One turn or mirror swaps these rows in pairs. Which row does each one swap with?
The rows were stretched afterwards, more along some directions than others.
K492: [ 13.4   0.8  -4.1  -8.6   8.3  10.2 -31.6   7.4   7.6  -4.5   2.2   4.7
  32.0  -4.2 -31.6  33.3  25.6]
K371: [ 14.1   3.0  23.7 -12.1   6.1  10.3 -11.3  18.5  26.9 -11.5  26.4  -6.7
  -3.7  -5.3 -24.1  10.6  -1.9]
K264: [ -1.0  14.2  -4.3 -13.1   5.3   1.4  -7.6  -0.2  -4.9  15.2  12.2  -7.0
 -11.8   6.1 -13.3  -2.2  -5.7]
K525: [-14.0  -9.8   6.3 -18.8  14.0  -4.8  -9.2  12.6  -5.2 -16.1  29.1  -0.7
  12.0  24.2 -15.2   8.5  -0.1]
K697: [  3.2  -3.1  13.4 -28.5  10.0   3.0  -4.1  20.1  -0.3 -15.5  29.4  -6.1
   1.1  28.4 -23.1  21.2  -7.8]
K77: [ 23.8   4.0  22.0   8.1  -6.2  18.7  -8.1  17.0   9.3 -14.5  13.6  -9.3
  16.1  12.5 -30.6   6.9 -15.3]
K311: [ 10.8   6.2  29.9  -8.4   9.9  15.0 -20.6  22.0  25.4 -10.8  30.8  -1.3
   4.4 -10.7 -28.4   4.9   5.6]
K540: [ 13.3   6.6   6.8 -18.8  14.1  -0.1  -2.3  12.0  -1.0 -21.7   8.5 -12.7
  11.2   7.3 -18.6  40.6   5.3]
K694: [  6.1  17.7  24.3 -16.9  25.7   1.7 -15.0  16.9   9.0  -4.4   3.2 -24.7
  -0.3  23.3  -3.8   0.6  16.8]
K251: [ -7.8   7.9  -4.2 -28.2  10.6  12.5 -39.4  20.7  10.8   7.3  17.4  11.1
   5.0   5.9 -19.7  22.0   6.2]
K745: [ -5.0  19.0  38.5 -11.7  30.4  17.2 -30.4  10.6  13.4  -0.5  13.5  -6.3
  18.5   9.8 -15.4 -21.8  10.7]
K844: [ 11.6  15.8  30.0 -19.1  13.5  11.9   0.9  17.0   5.8 -15.6  16.4  -4.8
  14.8   7.9 -27.1  20.8  -6.6]
K328: [ 10.5   1.4  18.9  -6.6  -1.0  12.9 -11.2  16.5  18.7 -11.6  27.4  -2.7
  -2.3  -6.2 -32.3   7.7  -4.3]
K548: [  9.4  11.5  14.5 -10.2  22.1  -9.4 -23.8  15.4  -5.9  -3.5   4.9 -21.4
   2.7  25.8 -25.4  25.4   6.7]
K923: [-13.0   0.2  14.9 -10.7  -4.9   7.6 -11.0  10.5   6.8 -22.1  13.6  -3.7
   7.1  11.9  -3.0  -3.7  -6.0]
K362: [ 20.4   4.4  -7.1  -6.5   5.1  13.3 -33.3   3.5   1.5  -1.5   0.2   1.8
  29.3  -5.3 -31.1  28.8  18.5]
K53: [ -7.3  11.3  -0.9 -29.4  18.4  13.8 -46.1  16.8  10.5  11.7  19.6  11.8
   8.3   3.3 -25.3  16.2  13.2]
K228: [ -7.9  22.7  15.8 -20.9  18.9  -1.4 -30.7  19.2  -6.1   9.3  16.1 -10.4
 -14.4  31.9 -28.5  13.2   4.3]
K281: [ -2.8  -7.6  -1.8 -26.6  13.3  -5.1 -22.4  22.3  15.3 -12.4  19.2  -6.9
  -1.5   9.8 -14.7  34.1  24.7]
K160: [ 10.5  14.6  38.9 -12.9  17.7  16.7  -5.9  12.1   9.2  -5.2  18.4  -3.0
  21.9   4.1 -33.2   0.0  -0.2]
K440: [  6.5   8.7   3.7  -9.1  -0.8   1.7  -6.1   8.0   4.5   3.6  15.2  -7.2
 -17.5   1.3 -19.0  10.0 -13.0]
K911: [ -0.7  24.1  36.7 -10.5  26.0  15.9 -21.7   7.4   7.1   1.8   9.7 -11.5
  12.1   9.5 -10.0 -20.6   6.7]
K664: [ 25.6   4.1   3.3   7.4  -1.9  15.9 -19.6   7.1   6.0  -9.6   1.2  -2.1
  31.7   0.8 -28.9  20.6   7.8]
K137: [ -9.5  -7.0   9.6 -20.9  11.5  -1.2  -7.7  18.3  -3.0 -19.8  31.6  -0.4
  10.9  27.5 -19.0  11.0  -3.9]
K145: [-13.3 -10.4  13.3 -13.1   2.3  10.5  -2.1   2.8   8.4 -11.6  14.3   3.7
   4.3   8.8  -7.2 -12.1  -2.3]
K585: [  0.7  21.4  39.7  -8.1  27.6  17.3 -25.5  10.9  12.0  -2.5  12.6  -8.6
  20.5   4.7 -15.8 -22.8  10.2]
K583: [ 24.6  -9.6   7.3  12.1  11.1   5.5 -10.0  -1.0  24.5 -14.4   6.7 -15.8
  18.2 -10.8 -11.4   0.7  21.4]
K318: [  0.4   7.4  -3.8  -4.0   6.1   1.2 -18.2  -7.6  -4.5  17.1  -1.5  -4.2
  -4.3  -3.2 -16.4  -2.3   4.8]
K101: [  6.4 -11.2  11.4   8.9  -2.5   6.6   4.7  -1.5  12.1 -26.3   7.2 -12.5
  11.5   3.3   0.5 -10.3   0.4]
K248: [ 12.0   7.7  24.0  -4.8  15.9  -0.2  -9.8  10.4   6.4   6.8  24.0 -18.8
  -2.5   5.2 -22.7  -8.6   4.2]
K727: [-12.0  -8.0  16.1 -10.9   2.2   8.6   0.0   1.1   6.8 -12.7  12.2   1.0
   5.8   5.1  -6.0 -13.6  -5.0]
K392: [ -4.6  14.5   0.9 -33.1  11.0  12.7 -41.5  23.6   5.5   6.9  20.0   8.2
   0.5  11.6 -22.4  19.5   2.0]
K935: [  0.5  20.6  31.6 -11.9  31.5   8.9 -20.6  10.0   4.4   1.7   8.9 -13.9
  12.1  15.0 -10.0 -18.7   5.1]
K920: [ -0.9  23.2  14.5 -16.0  20.4  -4.2 -28.6  17.5  -9.3   6.6  13.9 -13.2
  -8.1  29.4 -29.8  15.0   4.1]
K700: [ 19.7  -6.8   4.9  11.1  19.9   7.4 -17.4   5.6  26.1  -5.2  10.1  -8.5
  18.0 -12.0 -17.9   1.7  30.8]
K721: [  7.0  12.9  42.5 -15.8  21.7  15.7  -3.9  17.0  11.4 -11.8  15.8  -6.0
  18.9  10.8 -28.7   0.5  -7.3]
K498: [  4.9   8.8   0.3 -31.4   4.8   0.0 -22.6  23.7  -1.0   6.9  29.3  -1.7
  -5.6   7.5 -21.6  23.3  -9.1]
K716: [ -2.6  10.1  -4.6 -26.8  14.5  14.3 -42.7  19.2  11.4  10.5  19.2  12.6
   9.8  -0.3 -26.9  18.6  12.9]
K809: [ -1.5   9.4   0.9  -3.4  11.2  -2.3 -20.2  -7.0  -6.9  17.7  -0.9  -6.3
  -4.3  -2.5 -17.3  -2.4   5.7]
K458: [ 17.2 -14.4   4.0  15.7   9.8   2.9  -4.7  -2.8  16.3 -19.8   7.5 -13.0
  22.9 -11.2 -15.9  -0.1  20.1]

K540 swaps with K77
K911 swaps with K251
K548 swaps with K697
K440 swaps with K101
K145 swaps with K809
K745 swaps with K53

